In the data rows, the value 128 means zero.
Each thing below was measured twice, in two different ways. The second way is not exact.
Here are some of them measured both ways, the first way above the second, with a blank line after each pair.
array([110, 129, 143, 170, 100, 142, 160, 131])
array([108, 104, 129, 174,  97, 142, 128, 146])

array([ 79, 144,  79, 210,  73,  96, 132,  76])
array([ 78,  73, 147, 214, 127, 101,  80,  79])

array([127, 125, 114, 129, 117, 122, 119, 121])
array([125, 114, 123, 129, 137, 124, 121, 115])

array([134, 126, 135,  95, 149, 140, 127, 139])
array([133, 149, 128,  98, 130, 141, 141, 131])

array([144, 119, 139, 104, 154, 129, 129, 143])
array([140, 157, 119, 105, 122, 130, 142, 139])

array([107, 135, 115, 136, 137, 138, 142, 122])
array([110, 137, 136, 136, 116, 138, 119, 112])

array([124, 128, 126, 129, 147, 135, 142, 131])
array([126, 144, 132, 126, 112, 132, 130, 123])

array([108, 136, 105, 140, 130, 131, 136, 115])
array([108, 129, 137, 142, 121, 132, 112, 107])

array([139, 120, 103,  75, 110, 101,  67, 123])
array([140, 110, 121,  74, 188, 101, 124, 102])

array([104, 133, 119, 140, 138, 141, 145, 125])
array([105, 137, 136, 138, 111, 141, 125, 121])

array([164, 122, 179,  79, 175, 166, 144, 164])
array([165, 175, 120,  79, 115, 166, 165, 177])

Then 12 more things, the second way only, each followed by its number:
array([180, 212, 101,  60, 130, 101, 172, 175]) 0
array([137, 152, 121,  90, 126, 148, 141, 138]) 1
array([172, 171, 123,  41, 139, 162, 168, 174]) 2
array([154, 140, 123,  58, 159, 128, 154, 149]) 3
array([131, 122, 122, 121, 141, 133, 126, 118]) 4
array([ 92,  66, 143, 122, 212,  81,  67,  45]) 5
array([143, 167, 132, 142,  65, 171, 171, 200]) 6
array([110,  78, 125, 179, 134, 113, 106, 107]) 7
array([116, 145, 131, 127, 115, 137, 121, 116]) 8
array([ 92,  73, 137, 196, 130, 104,  91,  95]) 9
array([168, 161, 127, 139,  63, 190, 188, 225]) 10
array([108, 118, 136, 154, 131, 119, 107,  99]) 11
Which numbered row above is the same thing as each row below? Its number follows it:
array([ 95, 135,  93, 199,  67, 102, 126,  93]) 9
array([171, 128, 176,  44, 172, 159, 117, 167]) 2
array([114, 135, 116, 134, 137, 137, 140, 121]) 8
Then 12 more things, the second way only, each followed by its number:
array([ 72,  34, 136, 175, 189,  67,  56,  26]) 0
array([136, 127, 123, 127, 126, 128, 131, 132]) 1
array([114,  84, 125, 174, 136, 105, 105, 103]) 2
array([100,  66, 134, 202, 137,  90,  88,  85]) 3
array([ 98,  72, 134, 187, 152,  95,  83,  79]) 4
array([205, 254, 109,  70,  66, 153, 204, 230]) 5
array([139, 146, 136,  93, 119, 166, 144, 147]) 6
array([132, 132, 119, 108, 125, 135, 135, 131]) 7
array([169, 147, 115,  45, 165, 138, 161, 162]) 8
array([117, 116, 138, 182, 126,  98, 108, 107]) 9
array([169, 183, 120,  73, 112, 156, 163, 177]) 10
array([ 88,  85, 141, 199, 108, 112, 100, 109]) 11
Which numbered row above is the same thing as each row below? Its number follows it:
array([168, 121, 178,  69, 186, 157, 145, 167]) 10
array([ 72, 138,  26, 176,  32,  67,  68,  52]) 0
array([137, 135, 148,  88, 147, 169, 138, 145]) 6
